(in the rows, 128 means zero)
One turn moves each row of this set onto another row. After a few examples, where does it send each row asked below?
J813: [158 111 138 102 123 135 125 116 138 125  82 119 165 147 152 143 125]
J322: [102 162 115 119 113 132 140 127  98 138 131 117 148 177 138 110 142]
J783: [134 120 113 110 105 134 122 140 131 101 108 108 101  96 144 151 152]
J479: [123 109 138 124 120 162 133 102 142 144 138  91 147 177 113  96 122]
J189: [115 129 111  84  97  87 114 145 130 134 124 137 158 152 134 134  98]
J835: [112 100 114  91 118 142 117  85 138 153 150 136 139 162 126 102 103]
J449: [111 132 114 102 129 151 163 101 120 136 124 160 116 132 112 113 108]
J763: [114 108 140 161 115 127 111 123 135 151 147 114  79 123 131 153 117]
J838: [122 120  95 116 119 132 115 125 117 107 148 135  97  87 116 136 113]
J2: [138 102 153 104 125  81 130 114 120  96 146 116 132 148 151 149 118]
J618: [142 111 136 113 128 112 111 112 158 175 133 120 167 158 122 112 132]
J531: [139 137 157 123 121 119  75 133 137 166 164 132 131 144 135 145 102]
J672: [131 125 130 103  97 121  78 127 129 110 117 111  81 133 106 122 139]
J848: [102 131 120 121 124 154 150 103 124 116 104 159 119 132 103 117 102]
J910: [123 116 108  84 111  96 112 128 134 143 132 130 165 165 150 132  95]
J116: [118 106 152 145  95 155 113 131 138 133 124 100 108 108 163 160 135]
J384: [155 121 141 103 105 133 124 139 134 105  82 111 162 148 145 146 119]
J839: [138 129 111  80 110  92 126 145 131 150 144 132 157 154 139 131 100]
J349: [167 120 139  90 114 148 142 130 129 118  94 115 156 141 151 140 126]
J128: [113 149 176 146 113 157 118 141 140 156 144  93 120 148 118 127 132]
J198: [ 84 161 114 135 108 124 128 129 106 126 123 127 147 176 125 110 126]
J77: [115 125 161 149 146 121 150 105 125 102 156 137 149 117 127 125 122]
J106: [143 132 116 166 127 126 113 149 135 110 150  94 101 133 122 139 130]
J980: [ 92 120 149 109 112  88 148 122 121 102 149 109 133 155 156 133 138]
J655: [124 135 131 119 102 150  71 135 146 109 148 137 135  94 117 110 117]
J294: [ 78 126 150 118 123 109 162 111 126 106 154 135 139 121 138 121 131]
J522: [150 108 164 128 141 114 134 100 112  88 136 126 145 125 138 144 123]
J601: [108 132 132 121  97 119  90 145 172 125 132 122  83 138 123 118 140]
J581: [ 97 122 119 110 129 149 161  97 124 135 113 139 129 133  97 106 103]
J427: [159 130 139 151 144 148 150 129 154 135 136 127 135 161 121 124 100]
J348: [153 122 141 154 136 139 135 133 161 120 117 132 136 155 111 132  86]
J955: [111 151 106 146 109 146 107 140 108 102 140 104 128 117 150 132 156]
J549: [ 85 144 111 117 110 134 134 117 104 133 130 108 155 181 134 106 122]
J95: [145 137 133 129 106 135  61 133 118 105 142 108 119 128 103 113 126]
J480: [135  95 141  86 117 147 139  99 148 153 107 110 151 132 106 110 131]
J180: [102 143 139 127  94 156  90 142 167 112 130 127 119 112 139 112 148]
J563: [115 141 157 101  97 163  91 114  94 131 126 103 116 155 152 140 138]
J298: [128 129 169  89 109 157 110 116 128 150 110 136 126  92 128 145 131]
J97: [122 119 126  99 115 145 107  88 124 152 116 124 162 168 149 111 153]
J440: [100 120 146  83 101 136 114 122 132 155 157 130  91 128 113 133  90]
J491: [114 105 137 120  89 128  98 142 131 145 153 112 134  86 150 156 107]
J173: [149 120 142 153 149 138 145 118 158 142 115 123 147 153 108 123 103]
J392: [121 129 100 129 113  99 105 159 154 128 162 126 117 108 142 143 121]
J633: [108 129 136 148  96 125  88 136  92 146 156  94 135 113 136 144 128]
J816: [104 114 129 130 102 131 104 108  85 143 133 116  91 103 121 148 130]

J633 goes to J763
J298 goes to J563
Now find these:
J848 goes to J384
J173 goes to J910
J980 goes to J77
J95 goes to J601
J618 goes to J835
J839 goes to J449
J783 goes to J955

One turn moves each row of this set onto another row. After a few examples, where does it send each row asked below?
J527: [141 197 144  96  88 105  99 145  92 194 143 152 111]
J496: [131 174 145 122  81  95 124 108  91 205 161 147 119]
J16: [137 170 155 103 128  86  94 169 119 196 122 160 151]
J685: [131 172 130 106  83 109 118 138  89 213 145 145 111]
J698: [120 166 135 127 132 104 162 179  96 192 116 133 116]
J34: [141 200 159 110  85  90 105 115  95 185 161 154 119]
J521: [127 147 161 134 122  71 121 126 119 205 145 156 160]
J268: [120 165 174 111 151 107 122 145 118 124 134 151  80]
J704: [125 141 141 117 124  89 117 157 116 217 126 152 152]
J256: [137 177 174 119 127  70  98 138 123 183 141 163 159]
J28: [139 172 154 124 151 103  91  94 112 143 126 154  88]
J969: [111 142 150 109 149 121 133 162 113 146 124 144  75]
J137: [128 142 142 141 146 105 116  80 108 165 132 144  89]
J590: [137 165 133 109 152 121  89 127 108 157 108 149  78]
J390: [135 207 161 113 138  94 133 182 102 158 117 146 116]
J453: [116 163 157 154 128  82 176 130  99 184 143 134 127]
J223: [132 204 183 140 134  72 146 134 106 149 143 147 128]
J44: [113 148 177 131 147  99 141 117 118 132 150 147  87]
J786: [126 135 120 125 147 122 113 113 104 178 114 142  81]
J10: [104 125 154 129 145 112 153 132 113 154 139 139  81]

J16 goes to J256
J137 goes to J786
J390 goes to J223
Now find these:
J496 goes to J685
J969 goes to J268

